In the data rows, the value 128 means zero.
Here are some points:
[180 135 123 148 106 135 148 126 106  94  78 114 148  87 133 163 116  54
 189 145 187 141 113 158  95 148 129 108 115 118  99]
[141 102 107 119 108 152 103 168 129 157 149 162 110 103 127 127 126 158
  78 150  86 148 104 148 115 156 115 131 138 148 166]
[108  98 147 125 120 130 101 164 107 166 160 211  84 123 129  93 122 217
  27 147  98 136 130 102 128 121  98 142 145 165 226]
[180 159  89 116 118 127 142 135 118 119 107  72 145 104 123 166 133  99
 147 145 110 143  95 178 117 144 132 122 145 107 104]
[202 164 119 131 111 121 153  93 161  29  81  54 188  97 115 211 100   0
 249 133 178 153 107 165  84 157 165 121 121  75  76]
[158 145 130 126 127  94 147  82 113  45  61  95 161  74  86 190 122  24
 220 119 176 149 117 173  97 148 156 120 142  84  98]
[211 192 111 117 152 108 165  59 166  15  44  10 190  60  73 255 109   0
 255 120 174 152  90 217  79 178 177 126 166  51  31]
[126 126 150  99 151 121 132 117  75  78  89 122 114 103  69 144 164  95
 178 119 178 120 134 143 131 122 160 149 121 119 130]
[147 143 131 127 142 127 141 110 141  97 106  91 157 122 107 147 139  85
 177 125 145 129 132 141 121 119 139 145 132 110  92]
[178 239 139 101 170  38 151   0 184  14  36   0 188  96  66 252 153   0
 255  47 176  85 113 225 129 122 171 118 184  24  13]
[142 159 130 116 130 109 135  87 118  81  50 118 152  92  99 167 109  56
 223 108 189 125 111 147  95 115 122  98 116 118 100]
[116 140 111 130 129 131 122 135 143 159 176 127 109 144 126 141 137 179
  70 152  70 122 114 133 145 132 113 157 170 147 167]
[207 151 105 116 131 109 163 123 170  54 110  38 161  87  96 236 109  33
 180 137 103 155  94 197 120 170 161 150 181  71 109]
[160 127  92 144 121 171 130 200 164 162 185 108 115 160 174 136 120 197
  37 177  75 149 126 124 146 166 123 162 154 126 142]
[ 99  79 149 150 125 187 114 180 148 183 158 148 102 159 159  89 132 209
  12 170  97 129 110  72 153 122  83 137 147 185 172]
[143 124 135 127 113 143 128 152  92 124  98 136 128 111 100 140 122 121
 147 135 146 163 121 138  98 141 111 124 135 134 144]
[119 115 149 137 104 108 115 127  97 126 107 176 132 115 135 104 100 119
 129 138 169 131 138 101 119 111 126  97  83 147 142]
[163 204 135 126 122  68 163  12 147  32  35  69 182  72  81 234 118   0
 255  97 179 139 103 194 108 130 154 112 149  72  58]
[185 203  99 101 141  91 136  66 183  61  77  11 184  91  84 224 125   0
 227 108 127 125 109 208 140 145 177 144 165  55  50]
[194 193 141 129 147  63 176   0 169   0  33   0 216  58  47 254 113   0
 255  64 211 118 121 212  91 144 173 127 161  32  12]
[ 58   2 185 155  91 201  82 255  67 253 223 255  61 207 231   0 102 255
   0 172 120 141 170   0 145  74  42 117  35 255 255]
[ 82  57 148 166  94 159 100 169 134 187 233 238 131 177 197  28 107 241
   7 152 119 127 149  43 151 121  92 124  62 162 178]
[179 198 107 121 134  66 145  20 165  56  66  29 171  60  56 244 149   0
 255 104 124 123 104 231 104 175 180 136 189  50  62]
[117 117 136 117 137 149 117 161 127 160 129 156 113 148 149 104 127 173
  77 132 108 143 128  97 120 110 109 130 121 156 148]
[220 194 125 126 141 106 173  46 187   0  33   0 221  38  84 255 115   0
 255 102 172 155 107 219  89 162 207 110 148  42  43]
[176 168 125 134 128  92 170  53 150  44  65  32 195  81 106 201 129   0
 255 116 208 124 120 173 101 146 155 115 116  68  45]
[113 116  96 113 140 125 105 102 122 189 154 140  88 162 110 105 150 171
 101 129  81 123 139 126 157 123 115 150 156 111 155]
[ 81 135 113 112 142 122 109 114 135 163 178 121 109 165 122 116 151 145
  90 124  70 121 126 134 138 137 128 152 163 126 133]
[246 255  75 116 153  19 197   0 206   0   1   0 243   0   0 255 138   0
 255 108 175 158  59 255  67 201 214 140 230   0   0]
[142 142 105 147 129 115 150 119 124 135 120 108 118 120 116 134 139 119
 143 136 137 131 117 124 128 141 148 153 123 117 111]
[152 151 125 136 139 130 141 111 144 104 105  68 161 141 139 157 133  75
 171 117 143 114 130 157 127 129 150 130 132  90  84]
[206 213 102 128 154 121 178  82 180  68  62   0 181 129 156 218 137   0
 242 117 170 119 111 179 113 147 169 133 154  62   9]
[136 109 124 123 128 129 128 172  73 130 123 154 123 103  94 138 114 137
 107 154 128 158 109 152 128 156 125 119 111 148 169]
[161 176 120 128 145  88 142  43 147  43  87  32 182  94 123 213 119   0
 255 104 171 108 128 188 122 145 170 132 142  49  39]
[ 91 166 136 115 160 136 132 101 145 153 122 101 126 195 164 102 139 121
 166  94 116 102 135 105 158 107 124 118 123 102  56]
[139 153 138 120 145 120 139  97 153  99 103  74 147 124 120 166 120  67
 196  96 136 117 123 161 151 123 147 141 137  99  74]
Then 12 other points, each followed by its number:
[ 96 119 125 130 135 130 113 171 123 201 197 167  77 166 162  92 144 209
  34 144  73 107 128 116 158 131 101 135 130 153 149] 0
[158 146 102 114 151 122 132 101 152 101 105  66 142 118 123 173 125  92
 171 108 108 127 103 173 131 154 151 125 164  97  91] 1
[146 154 123 107 137 146 139 138 156  89  76  82 137 110  83 175 116  90
 165 120  97 143 106 163 110 135 152 129 184 116 117] 2
[ 54  70 121 134 142 161  84 185 114 227 197 223  43 172 145  37 127 255
   0 128  33 104 147  67 180 111 112 136 137 188 219] 3
[163 164 102 114 131 122 133  89 134 112 106  79 143  84  69 177 153  77
 179 125 116 141 127 174 114 139 151 133 183 100 113] 4
[148 172 104 116 139 145 153 107 177 122 123  58 159 133 148 172 144  78
 165 124 113 120 120 150 128 149 146 148 155  91  54] 5
[ 79  98 126 140 139 151 117 160 114 220 201 185  78 206 177  28 141 251
  24 140  78 100 155  54 163 117  99 149  99 162 148] 6
[  2   0 178 142 108 203  83 255  65 255 253 255  23 253 255   0 145 255
   0 152  79  88 185   0 186  50  45 114  33 255 255] 7
[ 89  80 113 145  94 142  88 178  78 220 181 238  79 132 140  54 129 244
   5 169  89 147 139  85 146 138 101 129 106 180 212] 8
[145 143 131 121 137 105 128 107 153  90 161  90 131 105  96 168 134 109
 142 114  99 109 128 161 152 119 152 153 169 108 123] 9
[162 171  90 105 146 112 151 109 156 113 131  74 127 100  99 180 145  99
 118 156  77 163 112 176 111 185 130 141 195 100 126] 10
[184 160  76 104 130 152 148 146 194 116 137  34 148 130 133 194 127  98
 147 164  96 138  97 178 122 146 148 138 175  96  71] 11
Which of these numbered points is nearest to each point below, ignoring the direction in which the first points spread most? Its number follows each.
[ 32   7 184 146 122 212  96 255  98 255 241 255  63 238 225   0 117 255
   0 132 107 107 177   0 175  57  61 132  46 244 216] > 7
[163 141  84 137 139 135 137 166 175 160 166  66 134 149 149 143 126 155
  70 173  81 127 112 134 153 162 152 161 143  98 115] > 11
[176 186 136 108 129  69 154  29 166   2  67  26 202  46  54 241 106   0
 255  94 165 134 105 219 100 146 179 132 166  41  55] > 9
[179 137 142 121 111 129 163 146 119  83  78  93 155  83 115 170 103  52
 184 140 175 155 111 159  67 127 137 116 138 123 116] > 2
[ 39   1 177 144 115 188  92 248  66 236 226 255  63 196 216   0 108 255
   0 143 112 103 174   0 154  72  62 108  21 239 244] > 7
[116 136 163 127 141 136 137  92 118  92  62 107 160 141 138 114 105  56
 208  82 196 104 132  90 133  87 127  97 109 120  64] > 7
[ 70 107 161 123 134 116  98 108 117 152 136 174 102 145 113  80 134 176
 106 101 124 111 154  84 148  85 128 136 146 145 170] > 3
[104  94 166 138 105 110 114 104  87 104 107 184 150 116 153  78 115 107
 154 111 189 114 147  85 126  89 110  97  64 151 144] > 7
[ 88  97 149 128 142 161 113 172 129 185 174 169 103 182 189  44 133 228
  40 126 103  96 146  60 172  85  95 136  78 170 137] > 6
[175 208 116 135 154 114 162  46 222  35  76   0 189 135 122 222 128   0
 255  99 164 101 107 176 125 161 171 132 174  39   0] > 5
[155 213 138 106 158  72 151   0 221   0  78   0 197  98  78 247 131   0
 255  61 145 101 112 222 125 128 175 137 178  26  10] > 9
[ 70  92 145 142 124 162  97 181  86 230 196 226  75 201 176  11 136 255
   3 137  85 118 148  35 159 102  78 133 108 190 203] > 6
[127 201 133 105 157  87 134  38 149  86  81  83 145 113  59 206 151  34
 246  94 109 120 116 173 123 131 160 143 190  79  81] > 3
[146 159 112 129 136 115 137  90 153  97  87  81 138 102 100 181 128  67
 194 118 117 127  99 177 132 143 144 112 157 103  95] > 1
[161 152 108 123 124 114 128 117 137 113 116  92 141  94  96 171 146  96
 152 140 117 137 107 168 123 154 139 131 159 109 131] > 4
[ 85  30 188 138 132 166 119 222  71 173 184 226  76 146 149  31 126 255
   0 143 121 116 172  47 154  83  98 167  84 205 229] > 9
[136 199 101 118 160 110 137  48 161  98 134  49 141 113  93 206 154  66
 216 128  84 131 114 203 162 148 155 148 186  66  39] > 0
[169 194 118 110 161 104 149  44 180  83 103  18 151 101  83 200 151  51
 203 106  89 111 120 189 149 149 166 165 185  56  59] > 9
[138 216 141  98 165  71 143   1 181  32  71  23 171  87  58 232 134   0
 255  49 138 102 128 209 136 132 176 129 193  36  37] > 3
[191 222  94 127 158  62 165   0 214  20  87   0 217  79  83 255 131   0
 255  91 154 113 110 233 127 171 199 146 176  17   0] > 0
[134 123 105 144  97  97 130 115  75 123 129 175 120  61  86 137 117 111
 130 163 139 161 104 152  99 177 142 120 105 142 155] > 8
[ 73 109 144 126 134 166 126 175 101 200 153 167 102 202 199  35 129 210
  88 127 126 110 165  49 147  89 120 115  77 161 119] > 6
Here are 12 other points, each followed by its number:
[160 157  73 133 126 114 124 144 149 138 158  92 124  99 108 189 135 125
 105 168  78 161 101 178 130 184 128 147 173 122 169] 0
[144 189 107 107 143  79 128  24 142  81  80  80 141  83  52 203 137  28
 246 101 115 138 103 206 117 150 169 129 198  81 101] 1
[ 83  87 120 132 105 135  88 167  90 189 182 238  70 135 119  72 140 226
  18 141  79 145 148  96 143 123 100 130 138 195 255] 2
[165 130 127 126 140 123 148 126 138  91 103  93 140 102 113 175 139  87
 145 134 132 132 118 154 111 147 130 141 139 119 120] 3
[ 93 166 109 103 161 119 129  77 149 142 135  89 119 157 114 144 152 111
 165  97  84  97 119 153 154 125 129 138 165  97  94] 4
[118 153 131 123 159  98 143  98 107 128 104  96 147 153 109 136 135  92
 173  99 137 100 115 153 147 127 123 117 153 100  63] 5
[ 76  18 180 135 105 161 102 255  77 200 194 255  83 150 195   0  92 255
   0 156 157 113 162   7 127  85  55  94  47 234 249] 6
[124  91 128 137 106  96 103 120 106 143 151 190  97  84 139 126 129 142
  91 141 122 123 120 138 134 149 120 125  87 147 184] 7
[117  95 108 142 138 175 150 234 105 218 200 163  84 180 170  81 152 255
   0 175  59 130 133  80 146 138 109 192 135 180 209] 8
[150 136 105 113 116  83 124  81  91  89 112 120 144  77  69 183 139  70
 184 129 121 118 122 185 130 158 135 124 142 111 178] 9
[145 163 110 123 139 102 126  87 114  99  76 107 122 119  85 174 130  60
 219 103 165 132 112 161 104 138 139 117 157 100  82] 10
[126  85 132 137 111 152 110 201 111 160 138 171  98 128 168 102 113 200
  50 169 148 145 134  99 115 126 101 117  95 173 176] 11
Which of these numbered points is nearest to each point below, ignoring the direction in which the first points spread most? Its number follows each.
[151 106 119 112 104 139 107 174 124 149 106 157 116  99 127 116 123 157
  81 156 152 143 128 119  98 132 130 123 115 154 161] > 11
[ 83 128 160 146 147 129 123 121 124 146 127 134 128 182 167  83 126 154
 129  98 157 105 172  76 155  95 137 114  81 130  95] > 5
[ 90 128 149 123 136 104 114  80 140 103 125 128 147 145 141 105 104  91
 163  92 138  97 142 112 165 131 126 118 122 108  93] > 5
[115 184  99 120 161 101 131  60 175 116 123  66 131 136 120 180 150  79
 171  91  97 107 123 160 159 128 161 152 179  97  85] > 4
[ 71  53 190 138 106 141 105 178  45 162 139 255 118 146 157  14 112 227
  65 122 184 124 173  25 129  79  93 110  52 198 182] > 6
[157 239  96 109 171  65 158   0 184  33  54   0 167  89  63 253 150   0
 255  71 118 122  91 231 123 151 184 129 202  45  19] > 4
[143 157 133 128 145 126 154 117 140 114 129  99 135 111 127 150 128 105
 145 117 124 128 117 140 121 136 142 138 134 120 116] > 3
[ 90 164 145 122 146 125 128  78 151 117 152 105 130 161 108 112 139 131
 164  87  92  82 144 120 165 119 138 138 161  99 101] > 4
[111 114 167 130 143 161 114 164 150 138 159 114 138 193 170  89 108 154
 101 102 145 101 158  85 148 108 112 113 107 132  96] > 5
[104 142 149 131 135 118 120  93 121 102  87 152 120 125 115 132 121  85
 179 102 153 128 126 122 133 119 132 123 125 122  93] > 10
[107 115 122 121 115 113 112 129 121 130 146 168  98 105  90 134 126 164
  86 131  95 134 117 145 137 139 108 146 140 146 178] > 2
[156 140 119 134 117 114 125 125 142  85  92 109 157  95 128 169  95  67
 163 143 175 156 117 140  97 140 130 102 113 119 113] > 11
[112  78 167 136 117 158 132 199  94 136 120 181 139 157 182  65  92 191
  75 153 183 118 143  54 115  89  96  95  47 181 143] > 6
[204 231 103 119 151  50 156   0 164   0  26   0 182  20  15 255 146   0
 255  95 177 131  98 255 121 188 205 126 197  26  33] > 2
[143  99 149 132 103 143 143 181  97 149 116 149 134 100 173 101  96 149
 113 171 167 142 126 110  96 129 121 104  91 163 153] > 11
[169 140 103 133 132 110 156 114 138 104 104  79 156 116 113 166 126  55
 179 110 136 129 110 172 115 158 145 130 138 100 110] > 3
[169 148 133 137 119  91 147  66 116  90  95  95 163  59  84 185 147  30
 220 137 164 147 123 187 105 157 152 136 133  82 103] > 7
[164 197  97 106 130  80 151  18 161  43  62  33 180  53  52 254 123   0
 255  99 123 129  97 233 102 176 178 134 206  50  71] > 1
[134 118 156 131 121 110 138  98  94  69  73 120 151  80 106 157 116  53
 199 129 219 133 121 147 110 123 135  94  84 121 110] > 6
[134 168 111 133 159 119 157  65 171  76  88  42 154 145 137 157 142  61
 216  97 176  89 147 147 141 118 150 111 134  77  48] > 5
[158 106 141 150 104 143 129 149 120 104  96 143 131  85 133 121 112 104
 136 143 166 158 109 135  96 139 131 103  95 151 126] > 11
[133 134 123 123 135 120 127 116 139 115 132 121 124 124 125 156 133 126
 130 130 109 126 131 148 129 133 137 136 133 110 132] > 3
